The same turns and mirrors carry the whole set onto itself, and each row onto the other rows of its family. Which rows share a family with each named row? Give them in list order.
These 40 rows form 5 families of 8 rows each.
q333: [-0.17  2.10 -0.10  1.26  1.80 -1.06 -0.16 -1.07  0.00  0.15  1.12  2.92
  0.11  0.41 -2.53 -0.31 -0.34 -0.42  1.57 -0.85  0.67]
q757: [ 1.09 -1.34 -0.70  1.27 -0.93 -1.23 -2.01  0.18  0.56  1.64  2.72 -2.25
 -0.34  0.89 -3.10 -0.55  1.01 -0.56  0.28 -1.04 -2.48]
q56: [ 0.11  2.10 -0.16 -0.13  0.73  0.39  0.86 -2.34  1.33  0.73  0.31  1.50
 -2.20  1.12 -3.70 -1.36 -0.47 -0.74 -0.84 -1.83  0.50]
q38: [ 0.17  2.09 -0.35  1.01  1.07 -0.21  0.34 -2.09 -0.47 -0.36  0.88  2.57
 -0.34  0.80 -2.70 -0.49 -0.64 -0.48  1.02 -0.56  1.52]
q106: [ 0.72  1.15 -2.32 -0.62  1.42 -1.14  0.90 -0.93  0.31  0.30  2.66  1.75
 -1.13 -0.03 -2.35  0.70  0.64  0.14  2.47 -1.99  0.48]
q340: [ 2.26  0.03 -0.77 -0.15 -0.84 -0.90 -1.46 -1.82  0.24  1.84  1.29 -2.57
  0.72  0.94 -1.09 -0.30  0.90 -1.26  1.03 -1.19 -2.43]
q460: [ 1.51 -1.21 -1.20  0.84 -1.64 -0.56 -1.48 -0.83 -0.09  0.79  2.96 -2.68
 -0.93  1.65 -3.26 -0.38  0.59 -0.68 -0.51 -0.81 -1.50]
q971: [ 0.83  1.17 -2.34 -0.43  1.14  0.00  1.59 -2.20 -0.35 -0.56  1.92  1.35
 -1.71  0.34 -2.84  0.36  0.06  0.08  1.18 -1.77  1.55]
q28: [-0.01  0.96 -1.58  0.69  2.59 -1.21  0.71 -0.73  0.93  0.39  1.29  2.28
 -0.82 -0.78 -2.63 -0.06  0.30  0.50  2.06 -1.99  0.02]
q19: [ 1.35 -1.70 -1.09  1.59  0.32 -0.27 -1.02 -1.31  1.67  1.42 -0.17 -1.67
 -0.51  0.80 -2.09 -0.93  1.62 -0.89  0.02 -2.54 -2.82]
q994: [ 0.24  1.70 -0.73  0.59  1.46 -0.36  0.68 -0.18  0.00  0.51  0.02  2.25
 -0.78  0.37 -3.62 -0.75 -0.85 -2.35 -0.40 -0.76  1.23]
q135: [ 0.54  2.34 -0.79 -1.70  0.39 -1.44 -0.14 -0.69  1.66  1.85  2.36  2.03
 -1.45  1.15 -2.51 -0.66  0.94 -1.17  1.48 -2.34 -0.77]
q463: [ 0.87  2.02 -1.73 -1.11  0.77 -1.36  0.29  0.59 -0.32  0.96  1.87  2.05
 -0.65  0.84 -2.68  0.19  0.12 -2.69  0.99 -1.03  0.78]
q576: [ 1.57 -1.61 -2.19  0.89  0.35 -0.90 -1.87 -0.43 -0.31  0.59  2.85 -1.09
  1.63  1.10 -1.45 -0.06 -0.11 -0.80  1.44 -1.76 -2.20]
q8: [ 0.42  2.21 -0.69  0.11  0.97 -1.33 -0.30 -0.97 -0.37  0.23  2.36  2.71
 -0.01  0.74 -1.80  0.18 -0.11 -0.54  2.34 -0.86  0.74]
q828: [ 1.32 -0.21  0.17  1.33  0.32 -0.85 -1.69 -1.47  0.86  2.11 -0.03 -2.00
  1.15  0.17 -1.66 -1.16  0.64 -0.92  0.62 -1.25 -2.85]
q622: [ 0.41 -1.50 -0.08  2.65 -0.36 -0.57 -1.87 -0.29  0.76  1.36  1.38 -2.04
 -0.63  0.66 -3.66 -1.26  0.36 -0.21 -0.74 -0.93 -2.36]
q198: [ 0.57 -2.04 -1.43  1.54  0.64  1.17 -0.95 -2.15  0.35  1.19  0.96 -0.82
 -0.93  0.88 -2.06 -1.53  0.50 -0.25 -1.70 -0.28 -2.53]
q827: [ 0.77 -1.98 -1.18  2.71  1.49 -0.23 -1.70 -0.67  0.30  0.76  0.94 -0.58
  1.71  0.48 -2.09 -1.06 -0.71 -0.33  0.42 -1.62 -2.30]
q399: [ 1.16  2.32 -1.19 -1.95 -0.61 -0.19  0.67 -2.16  0.64  0.72  2.14  1.18
 -2.20  1.93 -3.05 -0.44  0.28 -1.21  0.17 -2.06  0.62]
q46: [ 0.75  2.55 -0.34  1.01  1.16  0.56  1.40 -0.32 -0.87 -0.01  1.84  1.77
 -1.48  1.34 -3.88 -0.71 -0.01  0.07 -1.14 -1.39  0.75]
q353: [-0.18  1.96  0.17  0.05  1.52 -0.87  0.02 -0.88  2.20  1.74  0.60  2.33
 -1.27  0.45 -3.20 -1.60  0.27 -0.71  0.31 -2.33 -0.88]
q439: [ 0.35  2.51 -0.16  1.48  2.01 -0.28  0.75  0.83  0.13  0.59  1.65  2.27
 -0.72  0.72 -3.62 -0.79  0.27  0.24 -0.27 -1.55 -0.29]
q461: [ 1.33  2.64 -1.12 -0.27  0.56 -0.04  1.13  0.20 -1.05  0.09  3.23  1.46
 -1.34  1.66 -3.17  0.03  0.61 -0.11  0.00 -1.61  0.55]
q150: [ 1.06 -1.36 -0.45  1.89 -1.15  0.11 -1.18 -1.39  0.14  0.58  1.60 -2.69
 -0.98  1.22 -3.84 -1.01  0.06 -0.55 -1.50 -0.58 -1.22]
q744: [ 0.72  2.72 -0.76  0.27  1.38 -0.79  0.62  1.27 -0.22  0.81  3.14  2.08
 -0.74  1.00 -3.00  0.02  0.97  0.02  0.76 -1.79 -0.47]
q379: [ 1.41 -0.21  0.17  1.46 -0.09  0.47 -0.85 -2.86  0.31  1.26 -0.77 -2.35
  0.45  0.64 -2.19 -1.30  0.00 -0.93 -0.54 -0.96 -1.79]
q123: [ 1.93 -1.53 -1.72  0.60 -0.47 -0.44 -1.08 -1.25  1.36  1.37  0.94 -1.99
 -0.50  1.16 -1.50 -0.34  2.00 -1.09  0.60 -2.58 -2.78]
q863: [ 0.15  1.71 -0.80  0.18  1.66 -1.35 -0.03  0.87  0.47  1.20  0.82  2.46
 -0.30  0.29 -3.09 -0.50 -0.11 -2.46  0.60 -0.97  0.25]
q315: [ 0.03  0.95 -1.50  1.17  2.19  0.05  1.46 -2.00  0.46 -0.29  0.50  1.86
 -1.46 -0.34 -3.33 -0.38 -0.33  0.43  0.71 -1.85  1.05]
q988: [ 1.33 -1.90 -1.48  2.34  0.66  0.99 -0.77 -2.17 -0.69 -0.43  0.83 -1.31
  0.86  1.10 -2.55 -0.96 -1.27 -0.59 -0.86 -1.31 -0.71]
q53: [ 0.64  2.18 -1.03 -0.04  0.41 -0.59  0.25 -1.99 -0.84 -0.50  2.07  2.37
 -0.38  1.28 -2.19  0.21 -0.44 -0.64  1.51 -0.61  1.51]
q220: [ 0.71  1.95 -1.60 -0.70  0.36 -0.27  0.92 -0.44 -0.69  0.25  1.12  1.78
 -1.04  1.04 -3.34 -0.07 -0.60 -2.77 -0.20 -0.73  1.64]
q748: [ 2.07 -1.65 -2.50  0.55 -0.48  0.28 -0.90 -1.96 -1.25 -0.40  2.62 -1.75
  0.72  1.74 -1.84 -0.21 -0.76 -0.91  0.09 -1.45 -0.80]
q793: [ 1.28 -2.08 -2.08  0.35 -0.40  1.19 -0.72 -2.48 -0.36  0.99  2.15 -1.41
 -1.20  1.47 -1.69 -1.01  0.59 -0.55 -1.49 -0.17 -2.12]
q393: [ 1.78 -1.74 -1.22  1.47 -0.29  0.67 -0.40 -2.38  1.14  0.58 -0.30 -2.11
 -0.95  1.31 -2.38 -0.97  1.16 -0.98 -0.75 -2.26 -1.81]
q34: [ 1.26 -2.01 -2.22 -0.05 -0.44  0.23 -1.51 -1.33  0.03  1.67  2.92 -0.94
 -0.73  1.16 -1.17 -0.66  1.30 -0.64 -0.31 -0.52 -2.97]
q160: [ 2.13 -0.04 -0.71  0.07 -1.33  0.31 -0.77 -3.10 -0.36  1.07  0.57 -2.81
  0.13  1.35 -1.87 -0.50  0.38 -1.31 -0.21 -0.94 -1.33]
q847: [ 0.46 -2.16 -1.45  1.13  0.77  0.07 -1.74 -0.93  0.77  1.95  1.74 -0.46
 -0.34  0.49 -1.49 -1.26  1.05 -0.29 -0.66 -0.57 -3.46]
q166: [ 2.28 -1.58 -1.88  0.40 -1.00  0.35 -0.48 -2.13  0.77  0.72  0.92 -2.35
 -1.05  1.59 -1.90 -0.32  1.55 -1.21 -0.12 -2.43 -1.81]

Same family as q994: q463, q198, q863, q220, q793, q34, q847
Same family as q744: q757, q460, q622, q46, q439, q461, q150
Same family as q160: q106, q340, q971, q28, q828, q379, q315

The same turns and mirrors carry the whole set onto itself, and each row onto the other rows of its family. Which rows share a family with each named row? Give them in list order.
These 15 rows form 3 families of 5 rows each.
q823: [ 0.68  0.09  0.22  0.10 -1.07  0.81  1.19  1.61  0.09]
q953: [ 1.46  0.81 -0.67 -1.26 -1.04 -2.78 -1.48 -1.24 -0.20]
q835: [ 2.63  0.45 -0.02  0.52 -0.40 -1.15 -1.02  0.80  0.36]
q657: [-1.08  1.51 -1.50 -2.19 -1.49 -1.88 -0.14 -1.14 -1.01]
q890: [-1.86  1.01 -0.10 -2.28 -0.78  0.08  0.08  1.34 -1.37]
q59: [-0.06  0.43  0.56 -0.67 -0.24  0.73 -0.29  2.65 -0.55]
q530: [-1.41  0.74 -0.82 -1.55 -1.87  0.35  1.70  0.49 -0.79]
q280: [ 1.22  0.37  0.42 -1.80 -0.53 -2.71 -2.24 -0.05 -0.61]
q896: [ 1.64  0.20 -0.18 -1.33 -1.47 -2.81 -0.92 -1.21 -0.03]
q411: [ 2.59 -0.27  0.45  0.28 -0.98 -1.00 -0.43  0.65  0.46]
q700: [-1.19  1.04 -0.33 -3.07 -1.10 -2.08 -1.26 -0.21 -1.29]
q268: [-1.55  1.52 -1.22 -1.26 -1.23  0.28  1.07  0.92 -0.86]
q443: [ 1.81  0.08  1.09 -0.38 -0.11 -1.00 -1.69  1.79 -0.20]
q922: [-0.86  0.84 -0.96 -2.32 -1.89 -1.96  0.15 -1.34 -0.84]
q973: [ 0.71  0.82 -0.42  0.48 -0.40  0.86  0.60  1.98 -0.10]

Same family as q59: q890, q280, q700, q443
Same family as q953: q835, q657, q268, q973

